[ 10 -27 -12 -19  49] value -27
[-48   5 -52 -57] value 5
[ 37  43 -26 -41] value 43
[ 48  40   6   5  37 -32 -10] value 40
[ -4  53 -39  44  48  -7 -26] value 53
[  2  44 -14 -26  32] value 44
[ 20 -52   1   2] value -52
---
[ 112.489  134.129  128.591 -187.676   87.307  -86.495   52.064] ans = 134.129, 128.591

[[ 0.096 -0.110  0.091  0.133  0.050 -0.126  0.149]
 [ 0.052 -0.078  0.041 -0.027  0.130 -0.073  0.015]] ans = 0.149, 0.133

[[ 1.303  0.008 -1.323  0.701  1.901  1.650]
 [ 1.322 -0.148 -1.254  0.823  1.776  1.534]
 [ 1.329  0.408 -1.535  0.440  2.192  2.031]] ans = 2.192, 2.031

[ 0.109  0.070 -0.174 -0.033  0.151  0.121] ans = 0.151, 0.121

[[ -7.135  13.593   4.478  10.371   2.657  -3.517  -3.357]
 [ -0.396  -0.193  -7.341  -2.980  -1.034   3.047  -1.317]
 [  5.597   4.269 -12.617  -7.078  -1.462   8.092   0.566]] ans = 13.593, 10.371

[-0.128  0.152  0.014  0.025 -0.079] ans = 0.152, 0.025

[-11.450   8.004   1.277  17.004 -15.444 -13.442] ans = 17.004, 8.004

[-0.2 -0.2  1.9  0.3 -1.2  1.5  0.2] ans = 1.9, 1.5

[   6.61 -108.16  -78.10   28.36  -77.13  167.31] ans = 167.31, 28.36

[ 122.214 -135.719   40.213   14.856   -0.552   32.848 -200.276] ans = 122.214, 40.213
---
[[-18  -9 -40  30  16  39]
 [  8   1 -25  43  42  37]
 [-18  -4  28  -6 -54  -6]] 30

[ -1 -44  -7 -43 -40] -43

[[-16  -5 -51 -27]
 [-36 -37 -34 -27]] -27

[-13  30   0   4  46  16  -8] 4

[[-10   0 -12  -3]
 [-15   1  11   0]
 [  1  30  52  -5]] -3

[[-11 -45  49  32 -52 -23   3]
 [-21  50  24 -23  -9 -35   3]
 [ 25   6  18  -9  28   7 -40]] 32

[[ 13   9   0   5 -20  22]
 [ 48   8  -4  49   8  10]] 5

[[-32  35   2   0 -55]
 [-25  40  -8  -2 -56]
 [ 47   8 -45 -12  21]] 0

[37 -3  3 57] 57
---
[8252 8911 1420 7347 6068] Out: 8911, 8252

[1 1 6 7] Out: 7, 6

[[-609  475 -716 -691]
 [ 406 -753   62  259]
 [ 820 -260  563  733]] Out: 820, 733

[[683 616 308 723 759 838]
 [546 169 116 334 813 354]] Out: 838, 813

[[ -5 -42 -25   0 -38]
 [-19  29  26 -24  -2]] Out: 29, 26

[-20  30 -11  -8 -24 -29] Out: 30, -8
---
[[-25  23 -28  23  38 -15]
 [-32 -38 -24  42 -54 -16]
 [ 23 -52  46  -1 -18 -42]
 [ 37 -40  -2  23  39  21]
 [-30   5  14 -51   4 -46]
 [-36  -5  47 -10 -49 -37]
 [ 11  -1  32 -40  -8  54]
 [ 19 -33   7  -1 -48 -30]
 [-50  54 -52  38  -7 -20]
 [ 53 -20   3 -46   7  25]
 [ 28  20 -17 -15 -30 -36]] → -25

[[  0  -6   3   2   1  -2   1   2   1  -5   2   2]
 [ 13 -11   5   4   2 -15   4  12 -46  17   4  18]
 [  4  -5   4  -4  -1   4  -5   0   5   1   1   2]
 [ -2 -25 -39 -22  20 -22  24  41  20   1   4  -2]
 [  5   1 -11   4   4   2   4   3   3   2   7   0]
 [ -8  -8  -5   7  12  -3  -2 -21  23 -15   3 -30]
 [  3  -4   5  -7   6   3  12 -11   4   0   3   8]
 [  2  -3 -20  -2  10   7  -1   0   8  -5  15  -6]
 [ -3  -4  -6  -9  -2  -2  11  -2   3  -3   3  -7]] → 0

[[-24  -2  13  -6  -2  35 -14 -28 -41  -8 -35  -6]
 [ 18  16  12  -2  -6  22  -5   2   6  -6   1 -13]
 [ 14  32   9  -7 -20  -2   1 -15  10  -5 -11 -26]
 [ 32   0 -40   6  12  31  -3  -8 -27  -4  -3  -3]
 [-24  11 -20   9  24  11  11   7   9  16  21  23]] → -24

[[  0  58   4  28 -10  27 -13]
 [ 17 -21 -22   7 -17  -9  43]
 [-32 -36  -7   0  14 -16 -43]
 [-37 -15 -16 -15  11 -38   3]
 [ 48   3  48 -35  -8  -1  10]
 [ 23 -24   0 -32 -12   1  32]] → 0

[[ -5  -7   7   2  10 -13   8  18 -23   9  20  11  24 -16 -11]
 [-13  -5  -7  -5  -5 -22  11  -1  22   8  12  21 -11  -3  14]
 [ 10 -38   0   0  -1 -38   4   7 -25   0   3   7  13  18  -1]
 [ 43  11 -22 -16 -30  38  -5  -6  19 -11 -22 -16  10  26   9]
 [  2  19   2   8  20   4   9   7  19  12  16  18 -27 -16 -44]] → -5

[[-51  -9  12  -1   1 -12  -6  12   8   4 -17   2 -36]
 [ 17   8 -15 -21 -12  30   6  46  -1 -15  17  -8  -7]
 [-46  -5  21   0 -21 -18   7  11 -13   8 -12  25 -15]
 [ 15   4  -8 -24   7  21  21  50  10  -4  17   0   2]
 [ 10  39  10 -25  -1  11   0 -40   0 -14  14 -18   6]
 [ -3  40   4   0  14   9   8 -24 -17 -11  -9 -24  34]] → -51

[[  4  -6  -5 -22  -9  -3   1  -1   0   4  -5   7]
 [  8   7 -18  -3  19  -6 -10 -11  -3  -8   2   0]
 [ -2  -4   3 -17   6 -46   0   3  -4   4   1  -4]
 [  5   2 -18 -14   0 -10   6  -7  -2   3   0  -3]
 [ -4   6   8  -5   1  12  -8   1  -7  -3   2   1]
 [ 11  -2   8  19   2   9  -7   4   2   1   7   0]
 [ -2   1   6  11  -1 -35   4  -2   9   3  -2  -3]
 [  5   7  -5   3   6 -13  -2   2   1   3   1  -8]
 [  1  -4   4  -3  -2   3  -4   1   5   0  -7   4]
 [  4   2 -11 -11  -3  44   9   8   4   2   4   2]
 [  7   9  -2  16  -6  24   2   0   1  -6   0   2]
 [ -3  -8   2   1   8   4  -1  -8   0   5  -2   7]] → 4

[[-35 -48  35 -38   7 -18]
 [-17 -51  -6 -15  -6 -57]
 [ 17  -4 -54  33 -12 -45]
 [  0 -36 -40   8  -7 -57]
 [ 33  49 -26  38   0  22]
 [-16 -48 -12 -16  -6 -52]] → -35

[[-26  11  26 -23  10  -7 -14   2   2   0 -25   2]
 [ -7   4   8  -6   3  -2  -4   0   1   0  -8   0]
 [-13  -7  -2  -8   8  -3   2   1  -7  -9   8   6]
 [-13  -2   4 -10   7  -3  -1   0  -5  -6   0   4]
 [ 15  17  11   7 -11   4 -10  -1  14  18 -23 -11]
 [ 51  11 -12  36 -26  13   2  -3  18  25  -5 -18]
 [ 49  -1 -25  38 -24  12  11  -3   9  16  14 -13]
 [ 44  -8 -30  36 -20  11  15  -3   4   9  24  -9]
 [ 31  29  18  16 -21   8 -16  -2  26  34 -40 -21]] → -26
---
Input:
[[1.12, -0.16, 2.22, -0.05, 0.05, -1.27, 0.54],
 [-1.04, 1.25, -1.28, -0.01, 0.09, 0.98, -1.31]]
Output: 0.09

Input:
[[156.9, 140.3, -97.1, 11.9, 49.2, 140.4],
 [94.0, 107.1, -119.1, 3.9, 11.4, 137.7],
 [23.0, 117.9, -226.0, -4.8, -148.1, 86.1]]
Output: 3.9

Input:
[[-0.14, -0.18, 0.01, 0.01, -0.11, 0.02, -0.20],
 [-0.14, -0.15, -0.08, 0.13, -0.09, 0.17, -0.15]]
Output: -0.09

Input:
[[-152.4, 95.1, 29.4, -87.8],
 [-151.4, -29.5, 85.8, -139.6],
 [135.2, 115.5, -8.5, 159.9]]
Output: -29.5

Input:
[[0.02, 0.01, -0.01, -0.04, -0.10, 0.12, -0.10],
 [0.01, 0.00, -0.01, -0.02, -0.13, 0.11, -0.10]]
Output: -0.13

Input:
[[0.52, -0.81, 0.30, 0.25, 1.51],
 [0.82, 0.86, -1.20, -1.03, -1.86],
 [0.64, 1.13, -1.25, -1.16, -0.63]]
Output: -1.20

Input:
[[-9.0, -9.0, 1.9, -3.1],
 [13.6, 13.2, -12.0, 10.1],
 [-4.6, -10.3, 7.8, -13.8]]
Output: 13.2
---
[[ -1  33  52  33  17]
 [-18 -47 -35 -48 -39]
 [ 44  23  18  12  32]] ==> -48

[[41 10  6  6]
 [13  7 18 16]] ==> 6

[[-16   4 -15 -23 -11 -17]
 [ 20  43  27   7  12   1]] ==> -11

[[ 14  31 -26   9  26]
 [-23 -50  43 -14 -42]
 [-23 -49  42 -13 -41]] ==> -14

[[ 14  -4  28 -24  -9  20 -21]
 [ 10  18 -44   4  15 -16  -3]] ==> 20

[[ 52   6  -4 -30  -4   2]
 [ 43   4  30 -36 -11  -1]] ==> -4
---
[[ -9   4 -16   1]
 [  7 -42  51 -19]] >> 51

[-27  -4 -57 -21] >> -57

[ 11 -14 -11 -46] >> -11

[[-12  11  -6  -5]
 [ -6  41  25 -10]
 [ -6  11   3  -2]] >> 3

[50  5 16 20] >> 16

[ 11 -52  32  -4] >> 32
